[[11 10 25 35 18 16 14 24 15 11]
 [13 12 19 13 21 38 16 13 13 20]
 [20 21 17 30 11 21 23 24 30 22]
 [16 12 14 15 20 14 14  7 12 20]
 [14  8 12 18 13 13 16 20 12 12]]
:
[[14  8 12 18 13 13 16 20 12 12]
 [16 12 14 15 20 14 14  7 12 20]
 [20 21 17 30 11 21 23 24 30 22]
 [13 12 19 13 21 38 16 13 13 20]
 [11 10 25 35 18 16 14 24 15 11]]

[[-10 -33 -16  12  10  -4   2   2 -21   7   1   3  34  -2  -9]
 [-16 -25 -22   8   8  -3  -3   2   8  -8   4   5   8  -2   5]
 [ -5   8  -9   9   7   0  -8   1  26 -22   9   3 -25  -1  23]
 [ 12  27   9  -1  -2  -1  -2  -4   5  -3   2   0  -3  -2  -4]]
:
[[-16 -25 -22   8   8  -3  -3   2   8  -8   4   5   8  -2   5]
 [-10 -33 -16  12  10  -4   2   2 -21   7   1   3  34  -2  -9]
 [ -5   8  -9   9   7   0  -8   1  26 -22   9   3 -25  -1  23]
 [ 12  27   9  -1  -2  -1  -2  -4   5  -3   2   0  -3  -2  -4]]

[[ 30  14  -1]
 [-13 -33  32]
 [-17   2  30]
 [ -6  17  10]
 [ -8  26 -34]
 [-13  26   4]
 [-19  -8   9]
 [  0  10  12]
 [ -3 -26  18]
 [  2  -8 -20]]
:
[[ -8  26 -34]
 [  2  -8 -20]
 [ 30  14  -1]
 [-13  26   4]
 [-19  -8   9]
 [ -6  17  10]
 [  0  10  12]
 [ -3 -26  18]
 [-17   2  30]
 [-13 -33  32]]

[[ -1   6   2  -2   0  -1]
 [  3   0   1   3  -2   2]
 [  5  44 -15  11 -19 -37]]
:
[[  5  44 -15  11 -19 -37]
 [  3   0   1   3  -2   2]
 [ -1   6   2  -2   0  -1]]

[[ -1   3   6]
 [  0  -8  -2]
 [ 41 -12  -9]
 [  1  24  26]
 [ 12  -9  -6]]
:
[[ 41 -12  -9]
 [ 12  -9  -6]
 [  0  -8  -2]
 [ -1   3   6]
 [  1  24  26]]

[[-11   7   6   2   2   8   3  -6   0   0   5]
 [-31  13  19   9  15  18  12 -17   8   8  11]
 [  6   0  -6   2   1   4   1   4  -2  -6   0]
 [  1  -1   0   0   0   3   1   4   1  -3  -3]]
:
[[  6   0  -6   2   1   4   1   4  -2  -6   0]
 [  1  -1   0   0   0   3   1   4   1  -3  -3]
 [-11   7   6   2   2   8   3  -6   0   0   5]
 [-31  13  19   9  15  18  12 -17   8   8  11]]

[[-32  23  -4   5  -2  -9]
 [  8  -1  24  31  11  14]
 [  1  15 -16  -9  -5  -3]]
:
[[  1  15 -16  -9  -5  -3]
 [-32  23  -4   5  -2  -9]
 [  8  -1  24  31  11  14]]

[[  1 -14   8   2   3  11 -11  19]
 [  4  -6   1   7   0  -6   2   5]
 [  3   0  -3   7  -2  -9   4  -7]
 [ -2  10  -1 -12   1  -3   7   2]
 [ -9  -9   5   3   0  32 -27  -8]]
:
[[  3   0  -3   7  -2  -9   4  -7]
 [ -2  10  -1 -12   1  -3   7   2]
 [  4  -6   1   7   0  -6   2   5]
 [ -9  -9   5   3   0  32 -27  -8]
 [  1 -14   8   2   3  11 -11  19]]
